Rotation paths and how fast each direction turns (degrees each step):
Each turn is a multiple of 5 degrees from 10 to 175, or 0.
Each row of a path follows its step; steps can be skipped.

step 4: [ -7  20 -22 -20  15   1  26  -5 -13  17 -24  42   3  30   1  -3 -25  -2
   6 -19 -35 -17 -25 -27  20  23  13  -5   6 -30 -24 -40  16   6  17 -12
 -54]
step 6: [ 54  26 -11   7   8  -4  18  16  19  29  -3  21 -18  32  -3  14 -10  17
  10 -47  -4 -16  -9 -24 -11  12  -6 -14  11 -39 -16 -40   6  29 -19  18
  30]
step 9: [ 40 -25 -25 -38   4  -5  21  -7 -15   6  33  10 -13  27  38  -4 -20   9
  10  29  -2   3  -7   0 -31 -29   4  -5 -27 -43   2 -17   3  -9  31   4
 -40]
step 10: [-16 -39  -5  -7 -30  22   3 -37 -19  -5  -1   6   2  17 -22  23 -34  -2
  45  -2  -4 -19  -3 -18 -20  12 -28  -6   1 -29 -23 -45  13  18  26  29
  23]
step 11: [ 37  -8 -28   0  -5 -35  47  -8 -21  23   7 -12  -6  -3  30  -9 -14  -7
  40   3  -7 -33 -39 -17  24 -28 -24 -31 -17 -11  -8   8  10  -9  -4  29
  20]
step 14: [ 38  21   0  -7  10  -4  21 -10   5 -16  16  12  14 -18 -22  -6 -49   7
   6 -20 -55 -31   6  -6 -13  -9  -6  27  -5 -11  19 -56  -2  16  21  14
 -26]
step 15: [ -3   0 -26 -51  24 -13   6  -4   4 -26  12  51  -9  -5 -10   7 -10  -7
  34  21  13 -27 -20 -52  -6  -2 -16  -5 -21  21 -20 -36  23 -18 -12   0
   0]
step 16: [ 16  25   0 -15  23 -22  15 -19  -8  21  10 -21 -19 -22  21  -1 -48   6
  12 -26  -9  11  22 -31  -2  23  15 -27  -9   5  -7 -39  47  25   7  41
  10]
step 21: [ 43  -8  -7   1   0   1  38  -5   2  -4 -23  19 -46  17  10  14  22  15
  32 -21   3 -13  -8 -19  -4  35  -6 -39 -27 -29   7 -37 -16 -10   5  37
  16]
[-10   4 -12  -7  -8  -1 -13  -9  -2  -2   1   3   6 -10  -1  13   1   3
   7   0   7  -3  -6   9 -10   3  -5   2  -8   4   0   0  -7  12  -6  -9
  -3] -> 145
[ -7   5   2  13  -9 -15  -1   0   8   5   5  -1  -8  -5   8   5   0  -1
  -1 -11   8   9  -8  -4   3   1  -4   6  -2  -9   9   1   6  -6  -8   2
  13] -> 70
[ -3   0   6   0   5  -5   3   2   4  10   5   5  -6  -7  -9   1   2  -2
   0   1 -12  17   0   9   0 -11  -6   4   1  -1   0  -1  -9  -1  12 -18
  -5] -> 70
[  9   6  -3  12  -2  -5   6  -1   2   1 -11   4   2   0 -10  -4  16   0
  -2  -9  -5 -10  -5  -7   5  13  -9   7  -6   4   3   1  -9   0   0  -3
 -10] -> 45
[  1   1   2  -2   4 -11  -6  -4 -13  11  -6  -3  -8  -1   4  -3   5  -2
 -11   0  11   6   7  -8 -15   7   7  -1  -4  -3  -1   5   8   3   8  -3
 -11] -> 95
[ -1  -4  -7  -9   4   0   9   7  -4   2   8   4   0  -2  -3   4  15  -2
   8  -9  10  -2  -9   7  -7  -4   9  -4   3   6   6   3  -2 -19   3   6
  -3] -> 175
[  3   2   1   8  -4   2   7 -10   3  -7   0 -14  -7  -7   8   0 -11   6
   0   2   1   7   2   6  -6   7   4   2  -2  13   9  -8 -14  -6   9   8
  -7] -> 160

step 0: [-41 -12 -19  -3  21 -23  10 -12 -53  -2   3 -52 -23   1   9  12   8  28
  -5  23 -12  24  17   7  23  21  11 -29  20   5   3  -2   1   4   9 -15
 -29]
step 2: [ 18 -23  -3 -25  -3  12 -13   7 -54  28  11  21   4  15 -13 -20  -1   1
  12 -15 -21  10 -27  13 -18  49  25  21   8   8 -27  -5 -30   2  30  -1
 -22]
step 4: [ 17   1 -30 -11 -33   5  19 -21 -10  -3 -42 -43  -1  46 -20 -22  16 -23
  -4  28   9  23  -9 -11  -3  19   9  31  -5  10  11  21  10  -6 -14  19
 -12]
step 5: [ -5 -15  -3 -16  11   8  -6  -6 -10  -6   8 -16 -21  46  40  -1 -27  15
  28 -16   6 -16  -8  23  21  37  15  17   6  16  33   3 -29  10   4  35
 -38]
step 6: [ 10  12  -5  -9   5 -25 -10 -14 -22 -33 -41  -9 -22   3   0  -9  29  29
  -9 -29  -8  17 -12  45  -7  27  -7   4   2 -15  39 -33 -23 -15  -1  -7
  28]
step 7: [ -3 -18 -28 -35 -20  14  30 -16 -43   1  27 -17 -46  -6 -15 -28 -11  -2
  -9  20   7  45 -10  12   2  -2   5   1  22  27  20 -17   9 -15   2  -9
   2]
step 11: [ 11   1   1  -3   1 -15 -37   0 -36   9 -57 -23 -28  25 -23  16  11 -15
 -11  24  26  -7  17  38 -13   9  19  -6  -7  33   0   1   5 -11   7  15
 -26]
step 16: [ -9  11 -44 -22  -7 -39  18   5 -15  14 -22 -27  -6  14 -15  -8  20  -6
  30 -16   8 -19   0   0   3  -3  28  44  45  -3   9  -3   8  14  22   2
 -34]
step 18: [ 25 -32  11  -1 -11 -49  10 -33 -37   9 -18 -18  -5  18 -26 -17   7  29
 -39  -1   0  17   9  34 -14  19   9 -19  -3   4 -15 -29   9  21 -12  -2
 -11]
[  3   3 -10   3   6   3   5   2   3   2  12   8   1  -3  -5  -7   2  -8
  -6  -3  -4   6  11 -13 -12   2   0   7  -8   4  -7  -2 -13  -6  14  -5
   1] -> 60
[  8   2  -8  -2   0   5  -9  -3   8   2   2   8  -6  11   3  -7  -1   2
   3  16 -12  -2   1   7   8   5 -18   5   2   2   6  -9   2  -9  -2  -4
   2] -> 20
[ -4   4   2  -3  -4   6  -7  -9 -11   4   1  10 -10  12   0   7  -5  -2
   9   2   4 -18  -2  -7  -9  -6   4  -4  10  -2   0   6  -9  -3  10   0
  -1] -> 125
[ -5   3  -3   2  -1   0   2   9  -5  -3   1   4 -12  -7 -17   9   4  10
  -1  11  13  -3  -6  -3   8  -1   2  10  -5   7  -9  -4   6 -12  -2   3
   2] -> 90
[  1  -1 -10   1   0  13 -15  12   0   6  -6   4   0 -12  10   4  -2  -5
   5   0   3  -4   2   5   5   8   9   3  -1  13   0  -5   0  12   7   2
  -7] -> 125
